0: [ 10 -10  -9 -17   2  -1  -1 -10 -25  -3  56   1  13   0  10 -40  30 -10
  32  -8  94  -2   2  68]
1: [ 41 -16 -15 -23 -36 -13 -13 -10  18 -25   6  29  13   0  13  13  -5  -1
  16 -48  50  -2  23 -14]
2: [  10   65  -46   20   95   46   37   36  -53  -68   37   19  -72   -9
    1    7  -17    8 -127    2  -84    7  -17  -16]
3: [ 19 -57  28  11 -45 -10 -29 -20  -6 -21 -19 -18  50   9  19 -59  20 -10
  97  30  28 -21  20  68]
4: [ -18   55  -56   48   67   74   37   18   12    7   56    1  -53  -19
  -37  -40   -8   -1 -118   30  -37    7   -8  -35]
5: [ -74   74  -84  -73  127   64   18   46 -127  -49    0   -9 -127   -9
  -83  100  -27   74 -127  -83 -127  110  -73 -127]
6: [ -3  49 -31  -2  -8   8  37  21   3 -12  28  13  -6  -3  22  13 -11  -1
 -89 -30  -3   4 -11 -26]
7: [ 32 -10  -9  -8 -33 -16 -13 -10  -3 -96  -7  22  -3   0  13 -12 -36   2
  -2 -23 -71  -2  11  21]
8: [-12  27   0 -20  29 -10  30  24 -19  54  12   1  22   9  29  47   5  -1
 -27 -14  16   7 -17  37]
9: [-12  12   6   1  14  36   9  -1 -47 -43  15  -9  37   3  -6  25  30  -4
  10  17  19   7  -5 -11]
10: [ -40   52  -34  -17   70   46   27   15  -75  -55    3  -12  -90  -19
  -37   53  -11   18 -120  -33 -121   60  -42  -85]
11: [  7 -50  22   4  -8 -17 -26 -23  19 -12 -28  -9  53   3  -6 -34  20  -7
  85  20  84 -18  17  49]
12: [ 29 -57  19  11  20  -1 -29 -20  78  53 -19  -9  59   0  -9 -21  11  -1
  79  30  47 -21  20  77]
13: [  4  18 -34  26  42  17  -7   2  -3 -34  15  -6 -56 -19 -27 -40 -27  11
 -58   5 -83   1  -8 -54]
14: [  7  15 -15  85  23   5  -4 -10  28 -34  12  19 -22 -19 -12 -46   8 -23
 -37  36  10 -21  23  -1]
15: [ 22   5   3 -11 -30   8  -7 -20  25 -43   9   4   6   3  35   0  20 -10
  35 -23 -25  -5  20  15]
16: [  7 -25  -6 -48  24  -7 -25  -4 -47 -15 -28  10 -25  -3 -15  60  -2  12
 -40 -58 -10  32  -5 -11]
17: [   1   65  -37  -36   48   18   55   36  -34   63   37   19  -34    9
   10   53   -8   18 -108  -55  -18   26  -26  -44]
18: [  4 -41  25  -2 -36  -7 -23 -23  -9  63 -19 -12  65   6   1 -34  51 -13
  97  23  93 -11  23  55]
19: [ 10 -29  35  14 -54  -1 -26 -29  12  13 -10   1  50   3   7 -40  20 -10
  91  20  53 -24  30  58]
20: [  10 -113   66   48 -111  -94  -94  -10   -6  -12  -66  -27   59    0
  -27  -40  -73   -1  127   67   38  -49    2   12]
21: [ 29   9   0 -17  20   8  -1 -10 -16 -87   9  38 -25   0  -9  16   1 -10
  -5 -45  47  -2  30  58]

[ 13  34 -25   4   5  52  24   2  22 -15  31  16 -28  -3  -2  19   5 -20
 -37 -14 -18 -18  17   2] 6 15 14
[  4  30 -28  23  -2  43  27   5  37   0  31  13 -19  -6 -15  25  -2 -20
 -49   8 -40 -14  11   8] 6 14 13
[  4 -16   0  26 -14  15 -10  -4 -13 -40   3 -12   3  -3   4 -43  26  -4
  22  36 -38  -5   5  21] 15 9 14
[ -9   9  13 -24 -60 -44   9  21   9  85   6 -15  28  22   4  35 -42  11
   7 -20  34   1 -17  30] 8 1 15
[ 10   8  10 -17  -5 -10   8  -7  40 -37   9  10  28   3  10  35  11  -4
  20 -17  -9  -5  11  12] 15 1 9
[  19  -29   10   11 -111   18  -10  -10   12  -21    9   10    3   -9
  -37  -12   11  -20   32    2   84  -11   20   77] 19 0 11
[-12  27 -21  58   8  64  34   5  12   4  15  -6 -22   0 -15 -15   2 -29
 -30  55 -37 -24   8  -1] 14 4 13
[  4 -41  41 -14 -67 -32 -16 -13  21  78 -10 -21  75   9  10  -3  17   2
  97  17 127 -11   5  77] 18 19 11
[ 35 -22 -12 -20 -36 -16 -26 -20  15 -55  -7  29  13   0   7  19 -11  -1
  19 -42  72  -2  26 -38] 1 15 21
[-18  46   0 -36  48 -29  65  46 -44  25  46 -18   3  19  29  63   1   8
 -43 -27 122  17 -45 -16] 8 17 6
[ 29  -1 -18  67  20 -10 -10 -20  -6 -31 -19  19 -44  -9  -9 -49 -45 -10
 -43  39   0 -21  20   2] 14 13 7
[ 57 -57  19 -83 -64 -38 -47 -10  31 -68 -19  29  13   9   1   7 -45  -1
  51 -92  47  -2  30  68] 1 21 15
[ 22   9  -3   5 -51  30  -1 -10   6 -52   0  10   0   0  13  -6  17 -13
   1  -5 -15 -15  14   2] 15 7 1
[ -92   40  -28  -11   29   30   27   21  -47   69  -22  -39 -102  -19
  -46   44   -5   36  -86    2 -127   66  -73 -113] 10 17 13
[ 22 -23  19  -8   5 -13 -26 -13   6  -9 -22  19  50   0   7 -25  20 -10
  38  -1 -22 -11  23  12] 15 1 19
[ 19  46  -9 -36  20  -1  37  18  31 -12  28  10 -44   9  19  44  11 -10
 -43 -45  66   7   2 -44] 6 1 8
[ 10  11 -18  26  32  11   2  11 -22 -33  15  13 -21  -9   4 -22 -20   5
 -55  14 -30  -5  -5  -7] 13 14 6
[ 19 -19  -9  11  58  18  -1 -29  -6  35   0   1  22   0 -18 -59  20 -20
  13  20  66 -21  30  58] 0 11 12
[ 10 -57  28  11  11 -10 -29 -29  12 -49 -28  -9  50   0  -9 -49  20 -10
  88  20 103 -21  20  49] 11 3 19
[-15  27   4 -23 -14  -4  27  11  -3  13  -7 -12  10  16  29  28  39   2
 -18  -2  16  13 -20  -4] 8 9 6
[  4   9  10 -45 -17 -38  21  21  47 -12   0   7  34  25  19  25  -2  -1
   7 -33  69   4  -8  -4] 1 8 15
[ 19 -10   0  -8  20  -1  -1 -20  96 -21 -10  29  31   0  10 -40  -8 -10
  32 -17  -9  -2  30  40] 15 1 12
[  1  18  19 -17 -83 -20  -1   8  -6  53 -10  10  22   9  19  35  11  -1
  23  -8  47  -2  -8 -16] 1 8 15
[ -2   2 -24  64  51  17  -4  -1  19 -46 -19 -12 -25 -19 -21 -43  -5  -4
 -33  42 -99 -18  -1 -41] 13 14 4
[ 10  -1   0  85  39 -10 -19 -20  40 -40 -10  19 -16 -19 -27 -40  11 -20
 -24  39  19 -21  30  12] 14 15 13
[ 19  18   0  -8   2   8  -1 -20  31 -40  18   1   3   0  47   7  20 -10
  32 -27 -28  -2  20  12] 15 1 7
[-31  12  16 -24 -16 -29   2  21   6  37   3 -21 -13   9  -6  41 -29  24
 -12 -17 -35  23 -36  -4] 8 16 6
[ -52   43  -21  -30   70   17   21   21  -87   -8   -4  -24  -74  -12
  -21   50  -14   27  -92  -26 -111   63  -48  -81] 10 2 17
